In the data rows, the value 128 means zero.
Here are some points:
[221 128  10 170  45 195 139 214]
[255 135  10 199  20 226 137 255]
[255 132   8 219  18 223 143 249]
[255 134  11 233  21 213 147 231]
[168 144 150 255  44 124 179  91]
[148 134 143 244 102 130 191  53]
[142 136 151 234  99 126 174  27]
[127 133 127 211 121 120 183  15]
[132 137 154 206 124  99 187   0]
[130 126 165 220 109 103 160   0]
[120 132 197 182 100 109 144  17]
[ 96 128 234 192 106  84 145   0]
[106 136 253 171  92  98 142  35]
[102 135 236 137  99 101 130  39]
[ 93 121 201 136 105 101 105  54]
[ 85 110 173 117 115 100  95  67]
[ 86 105 151  96 134 104  93  61]
[ 71 100 145  82 156 108  91  68]
[ 58  97 142  65 169  86  85  41]
[ 74 100 139  80 165  96 115  54]
[ 73 109 110  87 162  96 117  46]
[ 89 112 109 106 165 106 146  54]
[ 93 126  90 115 167  99 146  44]
[113 127  92 136 158 115 156  42]
[126 131 106 138 162 129 158  65]
10 more points follow, each with its number after it:
[137 134 117 144 155 129 157  84] 0
[133 132 141 153 132 129 138  91] 1
[138 133 155 135 132 136 143 112] 2
[133 127 147 135 109 121 143 118] 3
[120 135 145 131 104 127 139 134] 4
[124 132 167 136  97 121 121 130] 5
[118 133 174 126 106 130  99 128] 6
[112 122 145 105 115 128 106 122] 7
[104 118 151 101 135 129  87 117] 8
[ 87 110 149  78 147 115  90  95] 9
Which two of these numbered points are nearest to each point below, ignoring the direction in which the first points spread most? Their numbers follow each, nearest first.
[132 135  95 140 164 123 163  75] > 0 1
[137 120 112 133  95 124 111 143] > 7 4
[133 137 135 138 121 137 139 158] > 4 2
[134 126 133 139 143 129 139 127] > 2 1
[ 99 111 112  67 165 127 104 104] > 9 8
[135 127 153 131  88 152 104 211] > 6 5
[125 123 155 137  99 124 122  79] > 3 1
[131 135 140 137 154 125 147 114] > 2 1
[128 138 162 115 105 137 107 179] > 6 5
[125 136 114 144 169 120 161  77] > 0 1
[124 127 131 131 102 121 102 140] > 7 6
[106 121 147  89 110 129  77 129] > 8 7
[121 131  99 139 173 121 158  51] > 0 1
[128 134 142 138 109 123 142 147] > 4 3
[126 125 140 120 122 127 114 147] > 7 8
[122 127 141 106 120 131  97 153] > 8 7
[132 130 156 143 117 122 147 131] > 3 4
[123 123 144 135 117 127 138 147] > 4 3
[255 138  20 227  23 202 145 221] > 1 3
[134 133 145 103 127 131  96 138] > 8 7
[124 129 152 126 131 125 134 149] > 4 3
[129 130 145 136 142 126 146 111] > 2 1
[130 123 141 136 114 129 136 156] > 4 3
[122 138  92 140 164 119 161  60] > 0 1
[127 119 149  86 110 130  79 144] > 8 7
[133 132 151 124  95 126  95 145] > 6 7
[126 135 138 118 121 124 113 145] > 7 8
[129 135 118 131 159 131 136 137] > 2 0
[ 96 119 153 100 131 124 100 101] > 7 8
[114 128 149 124 148 118 133  94] > 2 1
[255 141  20 218   0 229 142 255] > 3 1
[133 134 142 158 101 121 136 142] > 3 4
[135 126 138 103 123 121 114 148] > 7 8
[126 128 109 138 157 116 164  89] > 0 1
[111 115 143 101 115 124  92 113] > 7 8
[131 129 151 137  83 124 117 145] > 5 6
[136 136 133 109 134 123 120 140] > 7 8
[106 125  85 117 170 115 137  66] > 0 1
[ 78  91 137  56 163 106  85  99] > 9 8
[132 138 148 135  96 122 139 141] > 4 5
[119 123 143 108 123 125  99 119] > 7 8
[135 131 121 139 146 132 138 153] > 2 4
[134 134 150 135 112 130 138 144] > 4 3
[136 127 149 139  90 134 122 155] > 5 6
[137 129 176 134  84 127 128 141] > 5 6
[133 133 156 207  88 129 161  78] > 1 3
[132 137 132 146 120 126 135 149] > 4 3
[145 135 145 140  79 137 132 165] > 5 4
[128 129  70 131 164 127 143  73] > 0 1
[133 131 121 138 154 134 137 134] > 2 1
[131 128 209 115  62 131  76 187] > 6 5
[112 119 149  96 131 122  99 108] > 7 8
[135 129 143 123 112 124 115 148] > 7 4
[128 126 155 110  89 126  86 143] > 6 7
[255 155  10 229   8 229 152 255] > 1 3
[118 121 147  89 140 120  93 132] > 8 9
[128 128 154 139  82 131 128 146] > 5 4
[136 136 137 140 124 142 141 170] > 4 2
[ 87 106 128  50 165 124  94 102] > 9 8
[107 123 147 142 117 111 122  63] > 1 3
[132 134 117 125 144 126 148 145] > 2 4
